arr =
array([[ 3.06, -2.33,  5.04,  1.93,  1.04,  2.69,  1.11, -0.67, -2.01,
        -1.82],
       [-4.51,  1.55,  0.04,  0.04,  0.61,  3.88,  1.99,  0.71, -1.98,
        -0.73],
       [-1.48, -0.04, -3.51, -1.75, -1.18, -0.09, -0.71, -1.99,  0.86,
         2.63],
       [ 1.54,  5.21,  4.52, -1.61,  0.59,  1.73, -0.17, -1.73, -1.55,
        -2.12],
       [ 1.74, -0.93, -2.16,  0.35,  1.43,  5.45,  1.09,  2.17, -2.05,
        -2.29],
       [-2.25, -0.63,  2.91,  0.26,  1.56, -1.41,  1.95, -0.55, -2.19,
        -0.44],
       [ 1.46, -2.59,  0.39,  1.93,  0.47,  0.33,  0.69,  0.68, -1.70,
         1.80],
       [-0.71, -5.72,  2.57, -1.94, -2.01,  1.64, -1.58, -3.29,  3.16,
         0.20]])
Rows and columns are counted from 0.
row 0 col 0: 3.06
row 2 col 9: 2.63
row 2 col 7: -1.99
row 0 col 5: 2.69
row 6 col 4: 0.47
row 4 col 4: 1.43
row 7 col 9: 0.20
row 6 col 3: 1.93
row 4 col 8: -2.05
row 5 col 5: -1.41
row 4 col 0: 1.74
row 0 col 1: -2.33
row 5 col 3: 0.26
row 7 col 8: 3.16
row 4 col 3: 0.35
row 4 col 9: -2.29
row 1 col 1: 1.55
row 6 col 9: 1.80
row 1 col 3: 0.04
row 5 col 8: -2.19
row 5 col 2: 2.91
row 2 col 4: -1.18
row 0 col 9: -1.82
row 0 col 7: -0.67
row 2 col 1: -0.04
row 7 col 1: -5.72
row 0 col 2: 5.04
row 3 col 1: 5.21
row 5 col 4: 1.56
row 7 col 3: -1.94
row 2 col 3: -1.75
row 0 col 6: 1.11

a =
[[-1.45  0.76 -4.07  0.08  0.31]
 [-5.07  0.25 -0.03  1.50  0.84]
 [-1.95  1.68  0.54 -1.96 -0.66]
 [ 5.41  2.38  0.54  3.43 -2.24]
 [ 1.76  0.30 -3.28  3.72 -2.10]
 [ 1.65 -2.91  3.96  0.43  0.23]
 [-1.93 -2.39  3.48 -5.92 -1.21]
 [-0.47 -1.08  1.47 -2.86 -0.26]
 [-2.76 -3.41  0.36 -1.83  0.80]
 [-1.62 -2.60  1.47  1.92  0.48]]
Rows and columns are counted from 0.
(0, 0) -> -1.45
(5, 2) -> 3.96
(1, 3) -> 1.50
(4, 2) -> -3.28
(0, 1) -> 0.76
(9, 2) -> 1.47
(3, 0) -> 5.41
(6, 2) -> 3.48
(2, 2) -> 0.54
(6, 4) -> -1.21
(8, 0) -> -2.76
(5, 3) -> 0.43
(3, 4) -> -2.24
(4, 0) -> 1.76
(1, 2) -> -0.03
(0, 3) -> 0.08
(4, 1) -> 0.30
(5, 0) -> 1.65
(3, 3) -> 3.43
(7, 2) -> 1.47
(7, 4) -> -0.26
(3, 2) -> 0.54
(3, 1) -> 2.38
(8, 3) -> -1.83
(0, 2) -> -4.07
(9, 0) -> -1.62
(9, 3) -> 1.92
(9, 1) -> -2.60
(1, 0) -> -5.07

x =
 13.0   15.9   -0.9   -8.6   15.3  -14.0   -4.9   -3.8  -19.4    6.6   -0.6
 11.7   16.6    1.2   -8.5   14.9  -14.6   -6.7   -4.2  -18.2    5.5    0.0
  2.6   -4.8   10.7   -2.8    2.3   -5.4    3.3   19.8    8.5    2.5    1.5
x[0,0]: 13.0
x[2]: [2.6, -4.8, 10.7, -2.8, 2.3, -5.4, 3.3, 19.8, 8.5, 2.5, 1.5]
x[:, 9]: [6.6, 5.5, 2.5]
x[1]: [11.7, 16.6, 1.2, -8.5, 14.9, -14.6, -6.7, -4.2, -18.2, 5.5, 0.0]
x[2,2]: 10.7
x[2,8]: 8.5
x[2,3]: -2.8
x[0,10]: -0.6
x[1,2]: 1.2
x[0,6]: -4.9
x[:, 4]: [15.3, 14.9, 2.3]
x[2,4]: 2.3
x[1,5]: -14.6
x[2,7]: 19.8
x[0]: [13.0, 15.9, -0.9, -8.6, 15.3, -14.0, -4.9, -3.8, -19.4, 6.6, -0.6]
x[0,1]: 15.9
x[0,9]: 6.6
x[2,5]: -5.4
x[1,3]: -8.5
x[2,1]: -4.8

A =
[[-0.41  0.20  5.58  4.15 -6.44 -3.14]
 [-1.32 -0.26  5.45  3.64 -5.92 -2.45]]
A[-2][0] => -0.41
A[:, -1] => [-3.14, -2.45]
A[-2][1] => 0.20
A[-2][-3] => 4.15
A[-1][5] => -2.45
A[:, -5] => [0.20, -0.26]
A[-1][-2] => -5.92
A[-2] => [-0.41, 0.20, 5.58, 4.15, -6.44, -3.14]

W = 863,366,630,516,409,980,455,346,103
W[-9] = 863
W[-8] = 366
W[3] = 516

B = array([ 0.15,  0.10,  0.14,  0.08,  0.06, -0.17,  0.00,  0.04])
B[0]	0.15
B[1]	0.10
B[4]	0.06
B[7]	0.04
B[5]	-0.17
B[2]	0.14
